Every row has a hidden score. In each pair, how much higher is the second row's than the first's? 20 means about the same, 40 much higher and 0 much lower. The score is a weighted sum of the row's numbers plus the product of two more (or one squared), each taken from its middle value.
[ 1.67  0.15 -1.15  0.67  1.18  0.74  1.37  2.1  -1.98  0.01]
[ 2.57  2.6  -0.69  0.71 -0.97 -1.71  1.43 -0.05 -0.64  2.18] 14
[ 0.32 -0.71  0.82 -1.07  0.19  0.11 -0.7  -0.87  0.87  0.14]
[-0.39  0.64  1.53 -0.89 -2.41 -0.75 -1.13 -1.45  2.72 -1.08] 21
[-0.32  0.28 -1.13  0.4  -0.74  0.32 -0.32  0.59 -1.5   0.57]
[-1.99  0.06 -0.49  1.39  1.37  0.52  0.46  0.3  -0.8  -3.07] 30
[ 0.06 -3.17  2.81 -0.87  0.72  2.46 -0.36 -0.09  0.46  1.55]
[ 0.82  0.47 -1.08  0.7   0.5   0.16  1.01  1.42 -0.23  0.05] 31
[-0.96 -0.08  0.9   0.76  0.63  0.41 -0.32  0.49 -1.58 -0.29]
[-1.33  0.49 -0.16 -0.94 -1.55 -0.7  -2.41 -1.1  -0.11 -1.  ] 28
[ 0.46  2.17 -0.73  0.67 -0.77 -1.26  0.43  0.17  0.43  0.85]
[ 0.57 -0.76  0.3   0.8   1.89  1.56  1.35  1.52  0.12 -0.01] 15
[ 0.24  0.26 -0.71  0.71  0.49  0.35  0.77  1.41  0.08 -0.06]
[ 0.21 -0.82  1.07 -1.22  0.33 -0.39 -0.93 -1.    1.3   0.01] 22
[-2.12 -0.89 -1.05  0.39  0.73  0.65 -0.91  0.08 -1.56 -1.26]
[-0.69 -0.49 -0.69  0.41 -0.32  0.1  -0.14  0.37 -1.08  0.81] 18
[ 0.86 -0.25 -0.43  0.75  1.39  1.22  1.17  1.59 -0.49 -0.12]
[ 1.04  0.21 -0.8   0.67  1.03  0.16  1.31  1.41  0.29  0.88] 22
[ 1.16  1.32 -0.55  0.82 -0.1  -1.37  0.72  0.23 -0.75  0.81]
[-1.14  0.28 -0.65 -0.59 -0.31  0.62 -1.16 -0.17 -0.68 -0.43] 16
[-0.38  0.27 -0.07  0.64 -0.49  0.22  0.17  1.13  0.59  2.41]
[ 0.69  0.11 -1.01 -0.14  1.03  1.28  1.23  1.3   0.49  0.1 ] 30
[ 0.26 -0.86  0.8  -0.48  0.23  0.1  -0.69 -0.62  0.56  0.15]
[-0.15 -1.69  0.68 -0.58  0.51  0.63 -1.   -0.49 -0.16  0.27] 22
[-0.08 -0.86 -0.1  -0.53  0.28 -0.26 -1.33 -1.04 -0.02 -0.63]
[ 1.24  1.82 -2.82 -1.32  1.2  -0.57  0.66 -1.02  0.66  0.24] 35
[ 1.87 -0.2  -0.03  0.58  1.23  0.35  1.24  1.84 -0.86  1.46]
[-0.4  -0.37  0.19  0.96 -0.22  0.15  0.52  1.05  0.61  1.14] 15
[ 1.03  0.27 -1.26 -0.72  1.11  1.91  1.38  1.63 -0.34 -0.16]
[-0.66  0.84 -0.42  0.41 -0.45  0.26 -0.93  0.36 -0.93 -0.46] 11
[ 0.68  0.68  0.37 -0.82 -1.47  0.06 -0.01 -0.81  1.39 -1.13]
[ 0.17 -0.61  0.89 -0.22  0.5  -0.37 -0.72  0.02  1.04  0.89] 15
[ 0.38  1.97 -2.72  0.65 -0.78 -1.47  0.51  0.92  0.09 -0.5 ]
[ 0.01 -0.87  0.54 -0.82  0.23  0.2  -0.53 -0.79 -0.04  0.1 ] 6
[-0.74 -0.26 -0.41  0.38 -0.22  0.03 -0.28  0.27 -0.77  0.34]
[ 0.67  0.23 -0.53  0.62  0.1  -0.32  0.38  1.41 -0.46  0.57] 21
[-0.14  0.17  1.8  -1.53 -1.25  1.33 -0.2  -1.34  1.53 -2.91]
[ 0.19  0.8  -0.78 -1.01 -0.13 -1.21 -0.65 -0.92 -0.01  0.13] 27
[-1.23 -0.32  0.58  0.41  0.27 -0.1  -1.09  0.28  0.03 -0.4 ]
[ 1.19  1.35 -0.63  0.77 -0.1  -1.31  0.84 -0.01 -0.7   0.84] 27
[ 1.26  0.06 -1.32  0.77  1.35  1.43  1.26  1.96 -2.12 -1.13]
[ 0.02  0.44 -0.54  0.3  -0.54 -0.04  0.62  0.88  1.13  2.17] 12
[ 0.7   0.14 -1.05 -0.11  1.12  1.18  1.29  1.51  0.01 -0.16]
[-1.41  0.05 -0.99 -0.45  0.38  0.96  0.16 -0.32 -0.82 -1.32] 22
[-0.3   0.51 -0.05 -2.27 -1.87  0.71 -1.06 -1.78  0.52 -1.5 ]
[-0.22  0.31  1.65 -1.03 -2.3  -0.39 -1.28 -1.43  2.21 -1.57] 17
[ 2.1   2.26 -0.46  1.12 -0.87 -2.76  0.82  0.17 -2.36  2.31]
[ 0.82  0.18 -1.09  0.11  1.16  1.3   1.4   1.54  0.08 -0.37] 20
[-0.02  0.62 -0.6   0.43 -0.48  0.17 -0.22  0.46 -1.08  0.23]
[ 0.72  0.18 -0.96  0.8   1.13  0.54  1.32  1.38  0.03 -0.03] 23
[-1.13 -0.19  1.    2.24  0.41  0.   -1.43  1.29  1.3  -0.64]
[ 0.06 -0.04 -0.15  0.78 -0.14 -0.24  0.62  1.07  0.59  1.23] 33
[-0.17 -1.36  0.28 -1.18  0.37  0.39 -1.66 -2.04  0.1  -1.62]
[ 0.64  0.78 -0.7   0.77 -0.08 -0.42  0.62  0.9   0.62  1.28] 10
[-1.07 -0.27 -0.49  0.4   0.04  0.29 -0.16  0.31 -0.8  -0.49]
[ 1.05 -0.38 -0.37  0.84  1.22 -1.24  0.87 -0.02 -1.73  0.55] 25
[-0.17 -0.9   0.46  0.78  1.95  1.56  1.29  1.04  1.72 -0.06]
[-0.93  0.33 -0.59 -0.52 -0.35  0.76 -0.25 -0.26 -0.3  -0.43] 28
[-1.2   0.46  1.71 -0.86 -2.15 -0.76 -2.36 -1.56  1.43 -1.91]
[-0.64  0.54  1.38  1.58 -0.99 -1.4  -1.19  0.39  1.35 -0.98] 19
[-1.03  0.09 -0.53  0.36  0.13  0.34 -0.24  0.09 -0.79 -0.85]
[-0.58  0.57 -0.99 -0.2  -0.17  0.71  0.64 -0.12 -0.87 -0.47] 23
[ 0.2  -0.06  0.46  1.37  0.91 -0.73  1.25  0.63  0.44 -0.76]
[-0.58  0.6  -0.53  0.36 -0.22  0.19 -0.22  0.22 -0.79 -0.35] 16
[ 0.   -0.07  0.75 -0.67 -1.32  0.69  0.29 -0.59  1.42 -0.94]
[ 0.08 -0.86  0.45 -1.14  0.38 -0.65 -1.57 -0.88  0.63  0.1 ] 25
[-0.25  0.51  1.31  0.06 -1.55 -0.57 -0.99 -0.47  1.41 -1.5 ]
[ 2.    1.33 -0.75  0.91 -0.03 -1.25  1.46 -0.13 -0.5   1.  ] 23
[ 0.02  0.12 -0.85  2.74  1.51  0.16  1.25  1.45 -1.06 -1.66]
[ 2.05  1.32 -1.65  0.7   0.53 -1.76  1.43 -0.35 -2.09 -1.15] 33
[ 0.1  -0.81  0.61 -1.01  0.26  0.21 -0.74 -1.03  0.12  0.24]
[-1.28 -0.19 -0.41  0.48  0.21  0.23 -0.24  0.21 -0.82 -0.39] 19
[ 1.2   1.28 -1.32  0.34  0.55 -1.22  0.78 -0.15 -0.71  0.09]
[ 1.8   0.19 -1.67 -1.69  1.94  2.95  2.29  1.98 -0.14  0.23] 28
[-0.32  0.56  0.86 -0.99 -1.92 -0.57 -1.17 -1.15  1.31 -1.02]
[-0.98 -0.16  1.43 -0.33 -1.73 -0.2  -1.35 -0.85  1.34 -1.06] 18
[-1.85 -1.58  0.09  1.02  0.62 -0.21 -0.3   0.47 -0.78 -0.46]
[-0.45  0.57  0.62 -1.45 -1.8   0.15 -1.3  -1.4   0.72 -1.69] 17
[ 0.16 -1.03  0.55  1.05  1.54  1.38  0.78  1.43 -0.04 -0.03]
[ 0.19 -0.52  1.11 -1.11  0.2   0.99  0.85 -0.89  0.02  0.3 ] 24
[-0.39  0.52  0.72 -0.8  -2.01 -0.59 -1.3  -1.04  1.46 -1.06]
[ 0.11 -0.02 -0.74  0.29 -0.43 -0.23  0.5   0.9   0.74  0.81] 21
[-0.19 -0.99  0.68 -0.36  0.2   0.73  2.43  0.83  0.1   1.78]
[-1.99 -0.26 -0.44  0.33  0.9   0.63 -0.23 -0.05 -0.78 -1.77] 17
[-0.28 -0.25 -0.39  0.56 -0.57 -0.06 -0.33  0.71 -0.92  1.11]
[-0.15  0.4   0.53 -1.57 -2.02 -0.07 -0.81 -1.28  1.39 -0.88] 25
[ 0.09 -1.78  1.78 -1.02  0.43  2.19  0.21 -1.13 -0.09 -0.38]
[-0.57 -0.06  1.06  0.85 -0.26  0.76  1.42  1.24  0.38  3.41] 17
[-0.24 -0.7  -0.2  -1.36  0.11  0.69 -0.72 -1.13 -1.7  -0.24]
[ 1.25  1.43 -0.71  0.88  0.   -1.28  1.01  0.06 -0.74  1.04] 16
[ 0.66  0.16 -1.05  0.3   1.12  0.83  1.32  1.51  0.02  0.09]
[ 0.58 -0.8   1.73 -2.84  0.34  0.18 -0.65 -2.47  1.61  0.21] 26
[ 0.58  0.27  0.53 -0.55  0.66 -0.63  1.32 -0.54  0.53 -0.65]
[ 0.51  1.28 -1.01  0.85  0.24 -0.52  0.73  0.11  0.52 -0.62] 16
[ 0.02 -1.79  1.43 -1.11  0.45  1.41 -0.65 -0.91 -0.1   0.18]
[-0.81 -0.22 -0.68  0.35 -0.01  0.23  0.73  0.3  -0.67 -0.01] 28
[-0.15 -1.17  0.46 -1.97  0.4   1.16 -0.56 -1.5  -0.86  0.18]
[ 0.57  0.19 -0.89  0.64  1.12  0.67  1.35  1.35  0.04  0.01] 16
[-0.63  0.66 -0.96 -0.73 -1.01  0.15 -1.14 -0.61 -0.77 -0.95]
[-0.31 -1.95 -0.12 -0.89  0.49  0.58 -2.18 -1.56 -0.92 -1.38] 29
[-0.07 -0.87  0.27 -1.58  0.08  0.65 -0.54 -1.18 -0.7   0.07]
[-1.6  -0.85 -0.44  0.51  0.28  0.36 -0.16  0.29 -0.78 -0.41] 19
[ 0.85  1.37  0.08  1.47 -0.64 -0.87  0.99  0.55  0.42  0.67]
[-0.08 -0.18 -0.9  -1.52  0.28 -1.06 -1.87 -1.74 -0.06 -0.64] 36
[ 1.28 -0.21 -0.73  0.67  1.75  1.36  1.51  1.86 -1.19 -0.1 ]
[ 0.05 -0.8   0.31 -1.89  0.35  0.54 -0.83 -1.88 -0.23 -0.63] 25
[ 1.27  1.84 -0.54  1.   -0.39 -1.5   0.89  0.13 -0.72  0.85]
[-0.78 -0.3  -0.18  0.44 -0.32 -0.02 -1.11  0.4  -0.76  0.45] 15
[-0.59  0.11  1.13 -1.   -2.43 -0.62 -1.26 -1.1   2.02 -0.4 ]
[-0.46  0.26  1.51  0.23 -1.26 -0.24 -0.94 -0.4   1.53 -1.83] 16
[-0.35 -0.27 -1.23 -0.98 -1.03  0.58 -0.54  0.   -1.39  1.99]
[-1.78 -0.22  1.18 -0.8  -2.4  -0.55 -2.16 -1.37  1.41 -0.46] 20
[-0.48  0.41 -0.51 -0.97 -1.59 -0.52 -1.28 -0.83  0.27 -0.15]
[ 0.28  0.31 -0.57  0.73  0.48  0.22  0.48  1.08  0.08 -0.1 ] 16
[ 0.22 -0.29  0.2  -1.05  0.24 -0.56 -0.6  -0.33  0.3   1.74]
[ 0.1  -0.85  1.33 -1.02  0.1   1.39  0.87 -0.85 -0.11  0.11] 14
[ 0.12 -0.48  0.61 -1.07  0.07 -0.3  -0.46 -0.85  0.42  0.06]
[-0.49  0.35  1.07 -0.88 -1.97 -0.37 -1.17 -1.08  1.35 -1.14] 20
[-0.42  0.5   1.32 -0.79 -1.68 -0.09 -1.22 -1.27  1.35 -1.8 ]
[ 0.25 -0.84  1.09 -0.94  0.4  -0.03 -0.46 -0.67  0.8   1.  ] 20
[ 1.11 -0.18 -0.44  0.64  1.15  0.56  1.34  1.48  0.12  0.76]
[ 0.29 -0.79  1.32 -0.74  0.33 -0.22 -0.54 -0.87  1.25  0.23] 18
[ 1.65  1.08 -0.61  0.79 -0.03 -1.95  0.74 -0.02 -1.76  1.34]
[ 0.04 -0.75  0.63 -0.57  0.43  0.35 -0.47 -0.67  0.1   0.15] 14
[ 0.32 -1.14  0.76  1.78  2.19  1.2   1.18  1.6   0.05 -0.05]
[ 0.27 -0.2   0.51 -0.97  0.12  0.37  0.13 -1.43 -0.06 -0.82] 30
[-1.12 -0.65 -0.7   1.84  0.37 -0.17 -0.26  1.18 -1.62 -0.45]
[ 2.14  0.26 -0.95  1.52  1.45 -0.78  2.04  1.76  0.12  1.7 ] 22
[ 0.29 -0.74  0.9  -0.21  0.38 -0.92 -1.28  0.13  1.51  1.14]
[-1.67 -0.29 -0.68  0.34  0.58  0.5  -0.33 -0.08 -0.73 -1.53] 24
[ 0.79  1.72  0.06  0.7  -0.25 -0.86  1.33  0.26  0.29 -0.6 ]
[-0.52  0.32 -0.21  1.1  -0.23  0.05 -0.19  0.75 -1.   -0.41] 14
[ 1.14  0.76 -1.27  0.76  0.59 -0.02  1.08  1.48 -0.75 -0.03]
[ 0.45  0.15 -0.8   1.52  0.87 -0.19  1.    1.33 -0.03 -0.1 ] 17
[ 0.5  -0.92  0.33  0.42  1.92  2.01  1.37  1.58  0.11 -0.09]
[-0.68  0.04  1.15 -0.73 -1.96 -0.15 -1.15 -0.96  1.51 -1.01] 25
[ 0.47  0.89 -0.19 -1.13 -0.07 -1.84 -0.58 -0.96  1.3   0.15]
[-0.39  0.45  0.49 -0.94 -1.95 -0.61 -1.13 -0.91  1.46 -0.77] 16
[ 0.57  1.45 -0.6   0.33 -1.05  0.27 -0.02  0.55 -0.78  0.27]
[ 0.83  0.18 -0.98  0.73  1.61  0.93  1.99  1.52  0.65 -0.06] 25
[ 0.06 -1.04  0.8  -0.85  0.39  0.59 -0.72 -0.47  0.01  0.64]
[ 0.3  -0.78  1.07 -2.28  0.22  1.09  0.1  -1.81  0.12  0.28] 23
